(in the rows, 128 means zero)
runs of hidden systems
Mig, path 1 (8 x 18)
[[149 161  91 134 120 164  74  79 141 175 159 131 109 165  93 131 137 122]
 [148 159 113 157  93 171 137  93 105 150 137 158 152 182  95 107 174 112]
 [175 141 128 154 111 100 172 108  78 125  97 168 148 148 104 124 184 135]
 [188 145 111 158 152  63 125 143  78 115 104 160 108  93 117 119 146 126]
 [163 164 112 154 159 135  84 165 116  92 116 159 109  75 126  90 105 112]
 [157 144 122 131 126 202 117 158 146  71  99 146 147  99 130 115  83 128]
 [163 110 122 121 103 177 166 161 117  84 121 118 150 139 150 181  75 137]
 [130 129 141 109 137 124 160 157  76 104 170 115 119 155 180 188  91 126]]
tukiz, path 2 (8 x 18)
[[135  62 106 126 118  93 160 156 101 113 100  83 146 134 165 151  84 156]
 [ 76  92 130 136 143  90 141 166  91 128 161  83 139 138 184 107 112 111]
 [ 65 117 164 107 172 115 123 139 149 104 123 103 146  88 162  71 129 127]
 [131  91 131 100 169 104 116 114 186 114 114  70 147  66 122 133 125 144]
 [110  87 114 131 124 105 117 138 179 166 171  64 120 108 112 167 126 105]
 [ 47 113 156 118  98 129 120 139 187 176 144 127  97 135 119 127 132 111]
 [ 89 102 149  97 107 105 125  99 180 159  63 145 105 129 117 123 130 174]
 [138  78  90 137 108  61 121 101 124 179  87 106 115 145 112 129 136 162]]
Mig, path 3 (8 x 18)
[[153 128 102 105 128 173  98 129 116  97  93 134 118 145 159 140  52 169]
 [136 113  94 131 126 171 129 139  81 105 158  89 157 174 173 134  78 128]
 [108 130 155 117 151 140 175 132  80  91 175  99 175 152 176 127 140 112]
 [127 131 171  86 185  91 164 100 125  98 150  98 156  98 147 149 162 137]
 [148 135 133 101 180 102 100 102 171 134 165  86 117  76 107 165 141 124]
 [128 159 127 125 130 172  87 113 190 155 180 122 108 113  85 154 137  96]
 [130 161 142 121  83 186 136  96 163 156 134 168 122 167  87 159 150 125]
 [161 136 116 128  88 116 150  90  96 161 107 167 113 186 108 164 152 154]]
Rif, path 4 (8 x 18)
[[145 150 162 123 161  53 152 152  93 106 114 167  97  85 138 142 146 132]
 [164 157 122  97 185 123  73 106 136 100 101 140 101  85 134 122  98 160]
 [149 136  86 134 131 205  71 128 153 116 139 102 137 127 124 112  77 123]
 [111 118 126 151  79 197 160 173 127 116 158 119 159 159 138 144 104  92]
 [106 116 171 111 111 104 206 150  97 116 147 134 136 154 158 184 138 127]
 [124 135 153  83 184  59 133  85 100 131 143 112 113 126 154 152 149 157]
 [127 152 117 113 189 131  69  74 139 130 142 102 141 108 122  73 150 134]
 [138 139 116 151 111 198 115 113 173 123 123 125 173 116  86  85 155 104]]
faz, path 5 (8 x 18)
[[ 64  99 153 104 109 102 153 144 102 136 107 134 109 169 184 129  94 158]
 [ 86  91 139 101 152  72 138 105 105 129  94 103 141 139 171  89 129 170]
 [104  85 123 133 160  78 128 116 140 131 114  73 166  91 132  73 158 132]
 [ 99  99 146 145 133 113 142 153 188 127 132  96 156  66 103 103 160  94]
 [ 96 117 166 117 111 131 140 159 210 135 128 134 107  77 101 160 129 108]
 [ 88 121 148  96 107 125 106 135 188 162 120 143  68 125 121 172  94 143]
 [ 70 112 119 110 103 124  89 112 146 180 109 133  84 173 143 115  95 155]
 [ 76  91 114 135  92 120 130 109 119 162  84 125 141 180 144  70 132 155]]
tukiz, path 6 (8 x 18)
[[115 120 109 106 144 168  62 102 190 133 104 103 126 105 119  96  94 150]
 [137  73  96 134  87 157 141 111 176 150 119  76 167 144 100 149 124 135]
 [ 83  95 153 137  78 103 191 143 129 163 145 123 135 162 124 158 159 110]
 [ 79 138 179 106 136  62 145 126 116 145 101 173  90 127 145 116 153 146]
 [148 129 101 122 168  71  74  99 120 140  85 130  96 100 127  93 124 164]
 [155 103  61 179 123 129  81 138 132 150 128  89 141 113 102  84 121 106]
 [106 106 129 175  78 165 157 186 158 122 125 129 158 111 108 105 132  85]
 [114 110 175 112 102 116 185 177 148  99  88 161 118 102 137 167 110 139]]
medez, path 7 (8 x 18)
[[ 84  94 110 142  71 173 117 126 180 173 123 109 138 161 107 110 122 121]
 [ 75  83 137 135  71 120 177 122 128 162 108 121 152 181 135 116 151 137]
 [ 89  92 140 125 122  42 156 119 100 165 106 124 114 150 145 117 156 148]
 [ 96 117 119 140 154  50  89 131 122 161 110 126  91 102 133  75 140 132]
 [102 110 114 155 132 118  87 151 174 135  92 120 125  74 109  56 125 118]
 [109  76 125 151  91 143 147 169 190 126  94 105 154  88 106 114 121 115]
 [ 85  75 147 131  82 111 175 178 160 144 129 107 122 128 133 171 109 117]
 [ 53 103 150 106 112  97 131 148 130 160 138 121  86 157 168 147  95 138]]
Rif, path 8 (8 x 18)
[[ 80  75 143  96 119 142 161 140 144 110 121  79 157 145 174 140  88 150]
 [ 78  73 142 103 144  94 155 122 142 140 153  57 154 129 157 139 132 133]
 [ 66 107 161 110 157  92 133 111 166 143 147  87 145  99 132  96 171 118]
 [ 87 118 159 110 132 123 125  96 207 149 105 119 140  93  93 100 173 133]
 [110 110 125 129  92 126 112 106 206 182 105 128 110 118  73 137 151 131]
 [ 95 119 119 152  75 111 107 137 160 197 121 154  79 149  92 128 136 117]
 [ 91 124 127 143  82  98 121 139 116 171  81 180  83 161 128  99 124 144]
 [128  99  99 140 104  86 119 125  97 147  54 150 109 153 141  94 110 173]]
Lop, path 9 (8 x 18)
[[156 150  99 164 127 158 117 115 120 150 199 103 151 145  96 136 160  79]
 [125 188 168 133 121 185 151 122 135 107 148 175 150 130 105 116 172  96]
 [187 159 153  98 134 137 163  93 118  98 102 169 132 129 110 179 149 160]
 [195 151  90 137 127 109 107 106  95 155 156 138  93 151 104 183 128 129]
 [132 185 106 158 120 175  84 128  96 143 160 170 107 163 121  95 126  99]
 [154 160 133 128 123 184 143 123  88  77  90 174 161 148 143  95 120 145]
 [204 123 106 138 136 114 165 142  68  88 124 121 151 129 142 170 116 138]
 [157 163 113 153 159 120 110 165  85 118 201 121 107 116 138 151 118  82]]
Lop, path 10 (8 x 18)
[[115 105 109 114 132 193 110 107 171 125 158  62 172 139 129 127 107 122]
 [ 99 106 153 120 101 171 182 120 152 128 165  93 180 155 124 153 151 109]
 [105 135 182  99 130 105 186 100 133 139 160 130 139 143 124 171 187 120]
 [132 158 151  99 157  82 118  64 135 165 142 142 104 130  99 145 188 141]
 [155 151  99 138 126 126  83  68 149 171 107 148 114 135  77  98 169 140]
 [158 130  96 174  72 157 127 124 136 148  81 167 140 145  80  96 149 124]
 [150 128 131 167  75 119 172 176  97 121  88 187 120 137 115 136 130 118]
 [140 147 140 137 129  78 137 175  76 114 110 182  76 118 153 147 101 134]]
medez, path 11 (8 x 18)
[[177 123 102 162 148  42 127 134  86 142 120 130 113  98 111 127 159 122]
 [130 161 128 170 141 115  98 184 126 121 139 162  97  74 115  90 131  85]
 [129 135 148 129 114 175 130 173 171  83  78 163 129  82 124 115  92 130]
 [158  85 110 119  96 150 152 158 150 111 105 105 131 126 132 191  70 149]
 [112 114 110 132 110 138 133 160  93 142 186  98 114 176 167 174  82 111]
 [ 74 147 150 101 154 147 121 118  82 115 155 126 135 171 192  93 111 137]
 [136 121 130  90 183 114 118  70 116 102 103  92 167 121 152  94 138 171]
 [167 119 104 138 170 102 113  98 145 136 165  70 158  90  95 131 169 111]]
faz, path 12 (8 x 18)
[[159 121  90 121 128 187  91  80 154 119  88 112 164 137 111  93 113 160]
 [156  90  84 168  83 145 154 133 124 152 151  87 164 160 104 155 138 105]
 [112 152 167 148 104 110 185 158  92 132 167 167 121 147 130 154 170  89]
 [145 176 172  92 160 104 132 109 115 100  95 190  98 107 135 137 141 158]
 [181 130  78 120 166 115  62  95 130 130 103 109 111 106 117 121 101 161]
 [134 118  70 181 112 165  93 153 118 143 163  96 147 139 120  91 110  87]
 [110 137 157 147  86 186 185 172 118  95 135 155 163 146 136 129 131  99]
 [155 131 166  86 132 111 185 122 115  96 108 146 125 131 145 203 124 164]]

runs to name
path 13 (2 x 18)
[[ 74 112 144 127 156  82  97 167 160 136 134 111  94  74 143 102 109 112]
 [ 98  92 117 114 135 128  83 141 199 135  97  96 111  82 125 108  86 144]]
 : tukiz
path 14 (2 x 18)
[[160 125 105 115 162 180 102  98 160 104 155  67 175 105 119 127 122 125]
 [140 124 128 132 109 191 156 127 168 122 174  92 173 131 101 164 143  95]]
 : Lop
path 15 (2 x 18)
[[134 177 155  84 161 181 117  62 145 119 162 130 145 144 120 143 153 136]
 [150 157 124 122 121 181 128  67 138 148 170 120 156 171  95 147 168 118]]
 : Rif
path 16 (2 x 18)
[[ 69 145 169  92 166  85 116  88 122 145 129 138 110 137 152  89 160 146]
 [121 116 122 115 152 123  95  73 170 137  86 110 152 102 104  66 158 156]]
 : faz
path 17 (2 x 18)
[[147  94 128 133 128  87 188 102 100 132 141  88 179 146 124 151 180 129]
 [142 140 141 140 175  58 134 118 119 137 162 113 128  83 109 125 189 100]]
 : Rif
path 18 (2 x 18)
[[115  73 116 117 140  75 133 150 140 143 156  60 118 111 146 173 101 129]
 [ 45 135 165 121 152 114 115 148 136 140 178 113 112 120 158  96 131  95]]
 : faz
path 19 (2 x 18)
[[128 101 167 106 148 115 174 128 174  92 103 102 173  70 119 136 153 137]
 [141  98 128 117 130  92 128 154 181 141 143  96  99  79 108 198 109 122]]
 : Mig
path 20 (2 x 18)
[[171 120  99 131 188  70  95 104 122 122 124  91 133  78 117 110 145 137]
 [132 137 105 169 145 150  91 161 155 125 166 102 140  78 105  90 133  72]]
 : faz
path 21 (2 x 18)
[[119 141 132 167 157  68 118 173 104 133 158 133 104  82 129 100 151  82]
 [116 158 155 126 148 160 108 165 163  83  97 163 120  69 128  88 108 118]]
 : faz
path 22 (2 x 18)
[[ 78 122 142 118 109 107 142 149  76 137 125 150  96 182 185 129  94 144]
 [101 120 125 113 169  82 115 111  68 121 117 112 131 147 183  80 119 157]]
 : Lop
path 23 (2 x 18)
[[ 69 114 110 133 114 127  93 107 139 193 170  94 112 174 131 109 131 116]
 [ 67 131 160 129  93 153 153 105 139 146 105 155 153 166 123  74 172 128]]
 : faz
path 24 (2 x 18)
[[166 117 121 156 126 152 149 122 148  97  96 119 191  90  91  90 166 117]
 [178 115 126 150 111 120 163 165 156 121 144 120 131  84  88 194 139  96]]
 : faz
path 25 (2 x 18)
[[134 114 131 150 154  94 168 132  71  95 127 106 184 121 154  82 165 119]
 [139 131 159 124 183  65 151 147 122  94 138 117 135  57 133 132 158 114]]
 : medez
path 26 (2 x 18)
[[176  91  90 151 113  71 145 109  97 142  72 122 143 133 110 121 151 159]
 [142 123  96 189 133  78 111 183  90 134 140 129 112  97 127  97 130  89]]
 : Mig
path 27 (2 x 18)
[[136 144  96 133 153 177  97 115  82 107 168  94 161 163 162  94 103 120]
 [135 128 139 143 127 174 179 138  99  83 150 111 203 140 143 110 151 104]]
 : Rif
path 28 (2 x 18)
[[199  96  97 150 113 129 164 120 132 108  94 104 182 109  94 144 150 136]
 [149 132 124 170 102 112 152 182 131 143 172 136 108 109  99 177 141  73]]
 : Lop
path 29 (2 x 18)
[[140 158 152 105 100 181 145 111 128 104  74 194 127 156 126 133 116 162]
 [184 105  83 126 117 112 132 114  77 125  96 119 127 165 145 160  93 173]]
 : Mig
path 30 (2 x 18)
[[110 118 127 165  87  77 142 145 136 189 142 144  95 137  91 143 169  98]
 [ 98 156 161 139 107 101 126 148 130 143  87 205  80 118 117  96 145 128]]
 : faz
path 31 (2 x 18)
[[129 121 153 120  95 202 179 144 159  93 132 124 176 132 123 158 125 116]
 [144 124 155  90 123 111 171 113 129 133 156 120 116 147 130 226 129 143]]
 : faz
path 32 (2 x 18)
[[ 96 119 166 101 159  99 138 156 167 124 175  95 110  82 140 177 122 108]
 [ 81 144 165  80 144 144  98 110 195 148 156 123  89 116 125 160 117 131]]
 : Mig
